In the data rows, the value 500 means zero.
Here are some points:
c(588, 396, 676, 399, 579, 420, 517, 449, 410, 756, 796, 552, 515, 425, 572, 388)
c(557, 490, 664, 435, 680, 415, 504, 514, 397, 639, 773, 755, 544, 430, 479, 381)
c(529, 663, 514, 469, 515, 451, 482, 627, 520, 423, 405, 579, 621, 417, 516, 427)
c(518, 292, 715, 563, 306, 471, 444, 414, 436, 613, 576, 464, 372, 500, 424, 667)
c(537, 419, 595, 425, 440, 522, 470, 400, 411, 741, 602, 396, 499, 429, 641, 448)
c(503, 433, 614, 411, 595, 459, 814, 428, 406, 591, 636, 565, 516, 420, 603, 401)
c(542, 403, 512, 478, 525, 424, 444, 409, 550, 498, 411, 461, 392, 563, 468, 599)
c(571, 409, 570, 417, 519, 426, 619, 407, 415, 405, 544, 400, 384, 822, 390, 518)
c(535, 413, 475, 523, 388, 636, 485, 402, 407, 539, 508, 403, 395, 750, 469, 854)
c(507, 373, 446, 399, 520, 417, 459, 409, 807, 421, 355, 412, 417, 582, 278, 566)
c(521, 401, 532, 410, 626, 403, 494, 496, 675, 423, 432, 530, 413, 551, 447, 549)
c(622, 716, 350, 734, 379, 534, 735, 629, 405, 469, 518, 610, 624, 432, 614, 426)
c(481, 400, 439, 490, 445, 464, 468, 396, 476, 440, 477, 406, 412, 776, 413, 681)
c(470, 452, 406, 601, 397, 576, 402, 400, 644, 400, 396, 407, 407, 536, 508, 577)
c(628, 413, 671, 406, 754, 435, 566, 491, 414, 678, 824, 685, 513, 419, 461, 415)
c(445, 615, 441, 439, 523, 414, 489, 569, 489, 406, 444, 686, 591, 417, 467, 407)
c(481, 621, 401, 887, 382, 999, 467, 511, 549, 410, 384, 401, 596, 412, 649, 494)
c(468, 460, 583, 399, 674, 394, 501, 509, 911, 408, 395, 506, 427, 423, 457, 498)
c(557, 414, 665, 411, 492, 450, 445, 401, 411, 886, 700, 391, 468, 474, 602, 519)
c(635, 450, 576, 433, 475, 450, 545, 392, 407, 428, 535, 419, 393, 854, 322, 608)
c(507, 395, 427, 596, 402, 589, 440, 404, 536, 468, 407, 399, 397, 549, 491, 603)
c(302, 421, 493, 470, 714, 339, 801, 446, 478, 486, 492, 751, 450, 404, 135, 409)
c(806, 429, 554, 440, 591, 477, 394, 426, 384, 999, 799, 411, 456, 492, 472, 549)
c(778, 712, 453, 488, 452, 372, 438, 587, 374, 485, 590, 629, 486, 435, 447, 383)
c(402, 597, 431, 687, 334, 686, 511, 533, 428, 456, 485, 499, 636, 411, 636, 381)
c(298, 439, 510, 500, 346, 520, 794, 377, 414, 579, 530, 321, 417, 844, 559, 857)
c(618, 415, 632, 471, 359, 518, 693, 392, 429, 539, 548, 342, 395, 908, 458, 790)
c(406, 581, 523, 499, 500, 472, 499, 534, 411, 562, 649, 621, 534, 407, 532, 407)
Here are 10 more points, each followed by its number:
c(489, 497, 416, 637, 403, 554, 439, 434, 539, 443, 417, 396, 409, 487, 530, 495) 0
c(560, 420, 502, 485, 400, 542, 434, 412, 408, 547, 538, 406, 394, 760, 435, 802) 1
c(520, 459, 595, 377, 679, 425, 550, 629, 519, 403, 430, 596, 477, 469, 391, 416) 2
c(464, 710, 438, 616, 394, 662, 493, 724, 522, 404, 392, 409, 756, 417, 610, 415) 3
c(367, 458, 538, 286, 571, 372, 777, 480, 553, 419, 413, 626, 414, 422, 426, 433) 4
c(633, 441, 643, 391, 625, 429, 520, 486, 388, 703, 797, 632, 534, 429, 538, 397) 5
c(295, 390, 676, 530, 409, 594, 164, 383, 402, 733, 644, 398, 394, 565, 475, 705) 6
c(584, 399, 617, 428, 492, 395, 563, 396, 403, 466, 583, 403, 407, 831, 367, 605) 7
c(904, 450, 753, 383, 582, 510, 682, 426, 446, 491, 628, 582, 430, 538, 303, 377) 8
c(512, 413, 505, 660, 411, 658, 505, 396, 527, 438, 411, 381, 391, 502, 586, 555) 9
Which two of these numbered points are nearest to each point below, looking only along the 3 directions in which the first points spread most? Their numbers follow each, nearest first.
c(319, 522, 620, 587, 499, 487, 506, 429, 416, 559, 545, 514, 464, 456, 571, 561) > 0 9
c(495, 628, 603, 486, 613, 316, 558, 613, 404, 383, 566, 770, 492, 425, 377, 393) > 2 4
c(523, 425, 557, 472, 321, 600, 015, 424, 361, 745, 633, 393, 393, 536, 552, 589) > 6 1
c(565, 428, 654, 432, 405, 508, 426, 402, 420, 828, 637, 408, 437, 591, 526, 685) > 6 1
c(565, 367, 295, 578, 373, 592, 471, 335, 468, 494, 472, 406, 454, 813, 480, 846) > 1 9
c(386, 541, 419, 530, 398, 601, 525, 452, 401, 538, 510, 537, 572, 422, 608, 434) > 0 3
c(315, 493, 533, 494, 438, 527, 395, 369, 401, 479, 490, 450, 389, 836, 350, 759) > 1 7
c(339, 505, 516, 496, 477, 556, 645, 378, 473, 520, 417, 349, 390, 695, 466, 721) > 1 9
c(474, 396, 447, 454, 525, 372, 000, 408, 483, 558, 476, 490, 428, 535, 598, 561) > 0 9
c(535, 399, 475, 555, 407, 564, 397, 407, 409, 596, 542, 411, 405, 621, 491, 744) > 1 6
c(599, 409, 594, 416, 517, 413, 549, 403, 404, 487, 584, 396, 397, 801, 344, 628) > 7 1
c(478, 367, 460, 451, 384, 533, 408, 380, 392, 756, 644, 404, 469, 456, 573, 539) > 6 8
c(385, 490, 447, 625, 367, 603, 479, 408, 625, 391, 387, 397, 402, 561, 467, 549) > 0 9
c(540, 423, 424, 527, 422, 569, 442, 397, 421, 591, 528, 400, 400, 622, 486, 702) > 1 6
c(592, 376, 624, 418, 408, 491, 543, 408, 412, 500, 563, 392, 400, 975, 363, 761) > 1 7
c(746, 430, 664, 462, 601, 449, 451, 467, 380, 688, 738, 590, 533, 429, 701, 412) > 5 8
c(639, 432, 635, 382, 613, 390, 410, 460, 400, 752, 750, 630, 486, 413, 502, 384) > 5 8
c(493, 620, 458, 479, 556, 436, 522, 561, 410, 429, 554, 722, 576, 430, 476, 407) > 2 4
c(481, 706, 415, 730, 367, 640, 463, 759, 512, 420, 393, 394, 737, 415, 615, 418) > 3 0
c(624, 407, 577, 422, 749, 448, 634, 460, 416, 416, 625, 509, 378, 615, 365, 410) > 8 2
c(464, 455, 638, 400, 734, 448, 515, 516, 848, 415, 390, 497, 399, 457, 498, 536) > 4 2
c(460, 409, 421, 624, 400, 702, 446, 404, 447, 506, 464, 391, 392, 568, 537, 646) > 9 0
c(442, 426, 520, 410, 571, 492, 783, 426, 373, 589, 591, 604, 524, 368, 516, 398) > 8 5
c(464, 999, 310, 411, 397, 853, 522, 580, 485, 376, 402, 533, 693, 377, 683, 445) > 3 0
c(458, 677, 400, 655, 397, 738, 422, 603, 515, 399, 389, 408, 739, 407, 664, 403) > 3 0
c(581, 430, 530, 452, 447, 476, 625, 448, 400, 578, 590, 551, 532, 446, 593, 377) > 8 5
c(526, 399, 699, 355, 469, 457, 572, 378, 464, 327, 580, 384, 307, 753, 278, 488) > 7 1
c(409, 292, 377, 586, 384, 884, 613, 363, 421, 514, 498, 362, 416, 552, 672, 678) > 9 0
c(597, 427, 567, 454, 527, 415, 541, 398, 412, 512, 529, 394, 403, 708, 333, 665) > 7 1
c(487, 407, 536, 496, 443, 443, 371, 405, 396, 673, 624, 434, 406, 567, 535, 609) > 6 1
c(438, 506, 528, 470, 425, 546, 550, 429, 400, 592, 599, 522, 567, 400, 572, 406) > 0 8
c(607, 451, 672, 402, 721, 376, 610, 467, 387, 753, 780, 612, 521, 405, 505, 410) > 5 8
c(073, 630, 438, 781, 453, 717, 499, 677, 553, 411, 369, 398, 734, 418, 761, 414) > 3 0
c(500, 396, 593, 453, 385, 624, 510, 402, 401, 693, 625, 383, 396, 619, 557, 752) > 6 1
c(601, 505, 162, 523, 509, 511, 362, 887, 610, 421, 419, 365, 862, 379, 879, 352) > 3 0
c(674, 506, 634, 397, 651, 197, 156, 445, 479, 789, 677, 568, 557, 402, 490, 284) > 5 8
c(234, 477, 566, 466, 306, 579, 582, 357, 431, 774, 594, 393, 423, 403, 518, 574) > 6 9
c(511, 397, 609, 491, 450, 403, 666, 412, 362, 944, 726, 367, 380, 583, 583, 588) > 6 5
c(370, 486, 778, 427, 584, 438, 576, 465, 321, 505, 570, 594, 546, 384, 502, 409) > 8 5
c(876, 410, 356, 569, 385, 627, 499, 424, 501, 460, 443, 361, 321, 516, 484, 572) > 9 0
c(477, 654, 392, 562, 410, 673, 456, 840, 556, 412, 390, 394, 884, 416, 639, 392) > 3 0
